128 stands for zero in the data rows.
Each pair is two rows. How far apart are they, by a hidden measure? 0 means very close, and 30 very far. Two or three weighted sums of its numbers give each row a place; it is the straight-line distance between the places.
[165 137 154 124 129 120 90 167 77 121 139 130 117 96 151 125]
[124 156 99 142 170 127 134 140 135 108 95 137 152 172 113 107] >> 1
[90 109 101 135 120 166 176 94 117 110 146 127 113 139 147 173]
[141 129 124 119 127 89 120 114 161 144 111 134 164 138 94 108] >> 16
[128 136 115 135 143 133 134 122 118 114 125 125 141 136 121 123]
[121 151 118 155 159 134 130 145 137 126 103 138 127 169 126 143] >> 3
[157 119 91 103 128 109 141 79 137 113 124 133 188 117 96 107]
[95 118 130 135 105 141 148 117 142 132 135 128 107 133 138 137] >> 12
[123 143 190 134 122 114 101 177 132 152 123 118 85 119 136 156]
[142 148 149 155 154 144 106 182 85 110 135 122 92 116 153 131] >> 4
[174 132 63 123 152 179 131 112 31 46 165 127 153 78 177 150]
[162 131 126 118 144 123 100 141 109 114 127 134 143 116 125 135] >> 10
[131 121 121 127 133 150 133 132 95 112 159 116 112 110 148 146]
[155 145 92 141 164 133 138 122 132 120 104 138 155 158 109 125] >> 9
[91 100 160 121 87 119 147 108 166 171 130 119 109 128 126 118]
[141 121 101 104 123 94 128 91 149 129 126 140 176 140 93 91] >> 22
[160 105 143 101 106 109 100 134 104 132 159 123 126 76 139 138]
[159 138 147 119 124 102 109 141 122 123 132 130 139 107 130 114] >> 6
[161 138 181 109 121 98 78 169 131 140 133 116 99 91 138 131]
[163 129 32 109 158 158 174 68 92 49 137 148 189 122 115 132] >> 13
[127 140 99 130 147 143 141 117 127 107 125 132 141 134 133 110]
[101 92 125 113 82 136 157 82 155 160 150 126 124 110 128 156] >> 6
[80 130 134 157 122 161 152 138 131 139 130 119 89 158 156 132]
[144 145 143 140 148 145 112 171 89 107 129 121 94 116 158 134] >> 16
[152 120 109 125 129 141 125 119 87 97 151 123 138 98 140 116]
[99 109 118 129 97 148 167 103 128 134 146 125 113 126 142 150] >> 3
[93 126 134 151 116 158 155 131 128 129 127 127 94 158 149 166]
[132 152 81 146 170 142 137 123 103 98 110 138 161 161 114 126] >> 17
[101 107 145 126 103 123 142 129 143 152 137 127 107 122 134 151]
[108 187 192 172 158 97 89 215 168 173 61 126 100 201 115 66] >> 22
[133 110 105 113 114 106 143 87 150 138 132 129 155 124 99 112]
[153 123 176 105 100 94 82 157 128 151 131 120 112 84 146 137] >> 2
[141 154 89 143 173 140 134 120 114 98 104 142 162 163 112 103]
[154 114 103 108 124 125 143 88 142 117 126 129 178 110 102 116] >> 7
[141 172 91 141 172 149 128 130 107 96 115 135 146 148 128 110]
[76 116 105 150 123 178 167 120 108 123 136 126 113 146 154 154] >> 2
[159 131 94 115 145 98 135 91 125 111 117 144 183 134 104 93]
[170 107 132 98 121 109 118 123 104 119 154 123 146 75 131 118] >> 11
[151 141 144 126 141 134 114 159 86 105 142 127 99 104 150 147]
[136 150 111 140 156 119 127 133 131 113 103 140 153 155 105 111] >> 12
[104 119 124 137 125 158 145 121 117 121 136 122 104 131 149 146]
[137 147 139 134 136 89 112 133 165 151 96 133 149 158 91 80] >> 11
[150 124 144 119 121 93 114 123 156 136 124 131 155 120 99 120]
[115 112 124 128 115 152 145 113 122 132 143 124 108 120 147 150] >> 1
[84 109 151 138 104 144 153 128 149 150 144 120 92 136 143 154]
[108 118 122 132 129 143 143 123 134 123 125 127 117 148 138 136] >> 4
[101 106 114 111 88 131 169 77 160 142 148 130 122 115 124 163]
[102 88 129 110 92 120 145 93 155 151 139 124 127 120 120 177] >> 6
[91 107 123 122 102 156 164 100 141 133 141 126 109 132 145 150]
[156 126 124 108 116 105 121 112 134 125 140 113 150 96 117 135] >> 3
[149 162 140 137 160 144 98 174 80 102 130 118 109 118 152 111]
[121 101 140 111 92 117 134 117 136 143 151 118 118 102 123 142] >> 3
[132 136 156 141 133 98 103 158 150 145 99 137 131 155 104 58]
[142 129 138 111 116 88 108 129 161 148 118 129 152 122 100 72] >> 14
[164 119 162 108 107 101 86 146 102 118 158 118 122 66 141 114]
[163 113 166 100 110 109 98 146 106 130 151 128 129 77 125 166] >> 12
[135 144 129 133 148 103 113 147 153 135 100 140 153 159 103 112]
[128 148 129 137 149 129 124 150 128 128 110 128 128 157 124 88] >> 7
[89 118 130 138 103 151 150 106 144 145 137 126 96 133 145 155]
[92 121 145 135 116 140 135 130 146 151 129 123 108 138 135 141] >> 3
[153 128 141 116 126 81 111 127 143 137 117 143 155 126 80 89]
[135 161 103 143 178 135 125 137 124 109 98 138 149 170 113 141] >> 2
[136 128 110 129 160 115 132 114 138 115 111 137 168 148 102 130]
[98 115 150 134 100 134 145 126 128 150 134 123 102 130 138 145] >> 16
[161 129 106 113 131 116 118 121 118 114 136 133 153 100 121 125]
[163 117 158 104 110 97 90 156 125 138 154 120 120 80 137 120] >> 4
[146 147 83 142 166 142 126 128 81 93 103 141 153 151 124 118]
[93 95 134 116 82 127 143 93 152 160 146 121 125 115 130 134] >> 21
[93 124 128 153 129 175 148 130 111 142 136 136 93 147 155 156]
[108 98 126 121 88 139 148 102 128 137 131 121 117 115 140 162] >> 14
[87 104 119 132 103 152 170 100 137 141 136 126 98 133 147 150]
[142 131 119 126 141 103 128 113 153 124 109 145 166 145 88 77] >> 4
[95 99 150 114 82 111 142 104 158 168 142 123 104 113 135 139]
[144 148 118 132 162 130 109 149 108 108 129 114 127 118 132 126] >> 18
[141 160 83 136 175 141 134 132 110 101 101 141 159 166 109 74]
[153 131 115 115 138 106 122 118 131 121 130 141 158 122 115 124] >> 18
[134 147 93 133 161 130 133 122 120 107 107 136 158 153 106 157]
[135 110 116 109 117 107 134 100 153 133 121 130 163 123 99 115] >> 13
[145 129 118 115 125 91 124 105 157 136 108 134 172 129 83 152]
[95 119 109 147 129 185 165 115 113 115 135 133 96 149 148 154] >> 11
[146 136 117 130 145 161 109 153 68 88 153 128 112 105 167 154]
[134 151 146 126 134 80 106 131 179 152 94 135 156 142 87 82] >> 18
[104 99 149 114 77 108 156 97 155 157 151 123 115 122 130 147]
[128 122 80 131 146 177 154 107 71 85 152 132 126 112 155 167] >> 11
[101 102 114 128 106 161 178 92 137 132 140 130 113 131 141 140]
[134 116 137 118 113 103 127 104 161 141 125 126 148 128 101 118] >> 1
[148 139 144 136 144 134 105 157 96 113 132 121 108 106 148 136]
[133 150 133 139 143 125 106 152 122 122 117 131 125 143 130 160] >> 4
[124 108 127 111 106 109 136 101 155 145 134 124 146 123 110 116]
[131 153 137 140 143 115 121 143 137 127 95 138 138 161 117 100] >> 12
[87 100 139 127 93 138 157 100 155 158 142 119 103 122 139 141]
[103 105 105 135 124 172 157 103 102 113 152 123 114 125 149 164] >> 13
[138 162 120 148 167 127 122 156 124 117 96 144 138 166 109 125]
[157 114 122 103 123 133 116 123 96 102 164 125 132 76 141 135] >> 16
[134 113 140 116 110 110 121 119 139 135 137 130 141 108 120 126]
[103 88 65 115 105 184 191 55 103 100 169 136 140 109 146 161] >> 4
[124 124 137 142 145 161 116 149 97 117 136 125 101 124 157 177]
[121 94 100 112 95 136 151 71 126 120 159 112 148 97 131 128] >> 17
[158 139 114 120 137 110 125 113 156 129 108 133 162 150 97 96]
[140 153 120 137 157 121 112 147 119 114 115 135 137 139 124 141] >> 13
[92 112 126 134 111 144 140 113 143 150 133 124 107 140 134 142]
[137 147 142 146 149 147 118 161 110 122 124 126 104 144 147 117] >> 9
[142 150 84 145 163 145 138 125 113 97 108 137 158 161 109 138]
[106 122 126 131 108 146 145 121 145 144 129 131 120 141 123 85] >> 20
[121 118 149 118 110 122 118 130 128 138 141 123 113 107 131 124]
[142 132 129 135 147 149 117 146 104 107 126 130 123 115 136 129] >> 13
[139 156 160 123 138 81 103 156 174 160 81 128 127 162 97 98]
[121 149 115 151 157 142 133 138 131 118 97 133 136 173 120 104] >> 2
[139 124 105 126 136 157 133 122 86 97 148 127 116 100 147 152]
[111 114 187 129 88 94 119 146 179 183 131 118 91 123 121 93] >> 18
[133 156 112 148 162 132 128 141 128 113 92 136 135 171 121 130]
[146 134 114 123 145 111 123 123 149 133 110 122 164 142 97 79] >> 15
[143 136 92 129 159 133 132 112 120 103 109 139 167 152 112 107]
[95 107 112 133 102 154 162 94 132 130 150 125 114 126 143 231] >> 12
[78 169 218 170 147 111 93 221 170 187 86 117 44 190 150 107]
[167 127 152 110 110 107 87 146 93 124 146 119 119 77 141 139] >> 11
[84 106 106 132 119 168 176 105 120 125 143 124 111 140 147 166]
[128 124 127 116 115 126 134 112 145 129 130 129 139 120 117 122] >> 9
[108 100 121 112 95 120 146 86 163 151 145 137 139 125 113 134]
[104 120 127 143 123 148 143 131 135 137 122 126 105 148 134 148] >> 29
[125 136 119 136 142 167 142 145 88 97 140 129 106 120 172 176]
[129 143 94 148 162 146 142 129 116 100 113 139 150 158 124 124] >> 6
[161 128 137 113 128 131 103 149 82 101 157 122 121 81 151 139]
[146 125 130 117 123 84 131 109 165 138 112 134 165 145 85 115] >> 6
[89 100 102 135 126 170 163 95 117 121 145 127 109 137 143 164]
[123 113 140 118 110 127 124 120 128 134 136 126 122 105 139 133] >> 8
[91 118 118 141 129 185 175 106 105 97 153 124 111 141 153 155]
[124 101 143 92 91 116 129 111 137 141 148 122 121 94 132 151] >> 14
[102 107 52 132 129 203 187 72 87 88 155 129 122 132 150 165]
[152 127 136 116 122 112 105 140 118 121 138 126 126 95 137 124] >> 14
[130 165 128 155 172 132 123 154 137 122 92 130 129 171 113 102]
[159 137 154 125 134 118 98 168 99 118 142 122 111 89 144 134] >> 14
[134 157 122 140 158 129 118 144 122 114 108 138 141 147 127 110]
[160 114 78 101 128 110 129 83 137 110 143 137 191 106 99 135] >> 14
[163 130 144 118 133 124 99 152 93 114 145 123 122 91 140 130]
[151 124 116 104 123 91 118 113 142 124 125 120 167 115 98 101] >> 7
[144 123 145 121 125 126 109 147 108 125 141 122 112 96 147 133]
[111 130 108 141 140 162 142 133 103 111 142 125 102 134 152 149] >> 4
[147 146 107 136 153 110 125 122 130 126 106 134 158 153 109 59]
[91 100 135 124 82 137 157 107 152 161 135 122 107 123 133 159] >> 19
[103 115 121 144 127 176 160 112 108 111 140 132 101 133 155 156]
[120 103 145 127 113 109 121 137 148 144 125 126 125 130 120 110] >> 12
[138 150 87 133 156 131 138 112 121 101 110 139 172 151 109 139]
[112 92 143 115 90 117 142 106 151 154 144 124 117 113 125 127] >> 6
[143 114 123 115 116 130 125 112 120 129 137 129 134 103 131 165]
[111 124 110 131 130 156 146 124 104 110 139 127 121 130 138 178] >> 11
[135 146 83 146 164 150 142 122 111 103 109 137 150 158 125 133]
[164 114 102 100 114 116 128 92 118 111 152 122 166 92 110 141] >> 3
[153 125 146 118 131 127 109 157 95 116 145 124 124 83 151 118]
[142 132 159 126 128 119 97 168 106 130 143 125 96 97 151 172] >> 11
[150 156 131 138 153 118 115 153 117 123 117 136 136 149 119 150]
[164 125 144 101 120 112 93 141 99 121 158 123 128 78 146 123] >> 20
[100 107 128 129 108 130 152 119 149 139 135 127 113 144 128 142]
[90 118 139 135 114 134 137 135 147 154 131 126 99 137 132 133] >> 6
[170 129 175 108 120 89 83 166 119 143 147 120 118 75 137 174]
[144 141 117 126 149 119 120 120 134 117 117 137 161 148 107 98] >> 12
[137 98 141 111 89 115 127 111 134 141 145 125 136 100 117 140]
[97 99 121 124 90 149 168 87 134 130 153 124 118 116 135 154] >> 2
[106 118 134 130 112 132 142 117 133 141 129 127 111 138 134 140]
[148 135 102 125 145 125 131 114 123 106 121 141 158 125 108 122] >> 2
[115 121 115 133 128 135 138 111 128 109 130 125 132 129 120 127]
[83 92 139 117 85 128 150 96 162 161 140 118 111 118 128 153] >> 14
[147 148 110 134 154 125 116 136 115 109 118 136 144 142 117 138]
[96 129 136 144 125 147 138 136 136 144 122 128 104 149 131 150] >> 11
[129 128 132 123 115 112 125 127 154 153 119 138 134 135 99 113]
[138 155 144 137 145 103 113 151 152 139 98 144 141 159 105 91] >> 7
[138 150 116 125 141 107 119 135 148 131 100 135 150 155 107 82]
[144 136 111 117 131 91 124 101 154 131 113 137 187 142 85 114] >> 6
[72 122 121 151 120 162 162 129 131 138 127 131 89 158 146 147]
[140 145 103 137 162 120 134 126 130 119 104 144 156 155 118 76] >> 24
[106 94 146 109 89 131 147 98 155 144 151 133 120 117 125 130]
[146 129 144 126 137 127 106 155 106 124 140 122 114 104 139 139] >> 10
[115 122 101 138 132 156 162 108 119 114 133 130 142 137 143 169]
[140 158 83 139 174 139 139 130 113 91 103 140 158 175 112 54] >> 4
[152 122 156 116 112 85 105 146 127 147 140 125 127 97 123 131]
[115 151 153 151 143 150 129 164 118 122 119 138 96 143 152 134] >> 17
[92 115 154 135 102 140 142 125 146 151 135 122 92 137 140 162]
[100 86 128 115 81 132 153 74 144 145 155 121 120 110 127 143] >> 10
[148 146 161 135 149 121 98 190 104 121 127 131 106 120 146 119]
[140 137 141 119 127 77 96 125 179 162 102 133 156 150 84 64] >> 20
[85 136 189 146 103 116 116 168 159 176 122 121 77 142 146 140]
[154 137 160 122 131 95 100 152 138 142 111 117 139 119 120 101] >> 3
[140 141 126 141 161 124 120 145 124 112 113 132 136 152 121 121]
[117 136 179 140 112 97 100 157 163 172 106 128 99 146 120 119] >> 13
[159 146 108 135 162 150 102 160 71 90 133 126 120 104 152 143]
[144 135 169 119 126 96 96 161 124 141 121 121 120 110 132 108] >> 12
[137 139 127 130 147 132 113 138 108 105 132 123 140 128 139 125]
[97 106 144 123 96 131 147 113 147 150 143 123 110 124 136 145] >> 6
[129 114 113 123 125 134 139 112 108 124 153 125 127 101 130 114]
[148 142 203 127 122 85 69 197 134 159 125 119 91 100 140 132] >> 9
[138 150 88 140 164 126 142 120 130 108 122 141 162 155 110 117]
[96 74 116 112 82 132 164 75 145 150 155 124 123 112 133 133] >> 6
[135 159 126 152 159 115 116 154 146 128 95 133 146 168 109 98]
[117 172 162 155 156 136 110 181 128 142 114 125 95 156 144 121] >> 1
[94 116 136 138 107 141 146 117 146 145 143 123 105 133 138 155]
[140 123 122 111 132 132 121 135 112 114 138 116 128 107 137 132] >> 9
[169 125 129 113 129 113 116 130 110 120 141 123 132 95 126 151]
[92 99 141 125 94 136 157 102 145 151 143 124 105 128 130 174] >> 6
[105 114 128 128 119 137 138 127 128 135 141 116 110 123 140 153]
[142 126 143 106 118 94 108 129 144 151 124 126 149 110 107 111] >> 10
[144 146 113 132 139 106 124 129 140 130 105 150 158 154 107 136]
[155 136 190 116 108 88 79 171 129 152 132 117 105 81 135 135] >> 14
[155 126 125 112 124 94 111 119 149 134 123 135 163 122 101 114]
[144 133 127 118 120 86 118 110 162 147 116 127 170 134 94 93] >> 7
[140 143 90 132 150 140 137 113 125 90 118 138 170 153 113 110]
[141 132 137 120 123 78 115 129 168 146 104 142 157 139 84 123] >> 3
[120 127 99 129 134 147 147 114 120 113 126 131 130 141 138 136]
[161 150 140 138 159 140 92 179 72 99 133 119 111 107 163 135] >> 8
[127 119 132 121 112 97 128 117 165 151 113 142 155 136 97 94]
[177 148 129 136 157 149 107 166 61 88 148 124 111 94 169 138] >> 18
[143 124 131 112 117 103 120 116 163 139 120 132 161 127 96 104]
[140 148 119 133 145 104 130 125 146 128 109 131 154 153 99 109] >> 7
[110 107 163 123 94 111 127 123 157 161 138 112 109 117 125 140]
[171 119 174 107 111 95 73 159 114 140 145 113 117 79 137 107] >> 7
[145 135 138 126 139 105 115 154 120 123 124 131 136 122 132 114]
[87 103 132 126 92 147 156 100 145 163 141 120 104 117 133 132] >> 22
[140 132 133 131 145 136 120 147 101 113 125 133 112 121 151 95]
[90 113 88 145 133 180 171 104 114 106 147 127 116 145 145 156] >> 9
[146 127 135 117 128 86 117 97 160 143 106 134 165 123 85 116]
[86 117 123 142 112 160 161 112 137 137 140 135 96 141 142 147] >> 1
[82 123 126 151 126 171 154 129 118 127 134 125 78 152 156 137]
[170 132 113 118 145 149 116 132 64 85 153 122 128 83 150 129] >> 9
[151 138 105 113 143 106 125 112 146 126 99 138 171 143 96 80]
[162 113 146 102 113 102 102 133 109 130 143 127 142 80 131 169] >> 13
[144 138 112 123 123 87 126 116 153 141 111 140 170 138 89 139]
[151 121 96 110 125 101 134 88 141 122 118 136 183 128 95 101] >> 6
[127 116 123 124 116 135 125 120 120 127 137 125 115 112 140 200]
[95 139 152 148 131 150 133 156 135 138 126 127 87 163 150 133] >> 10
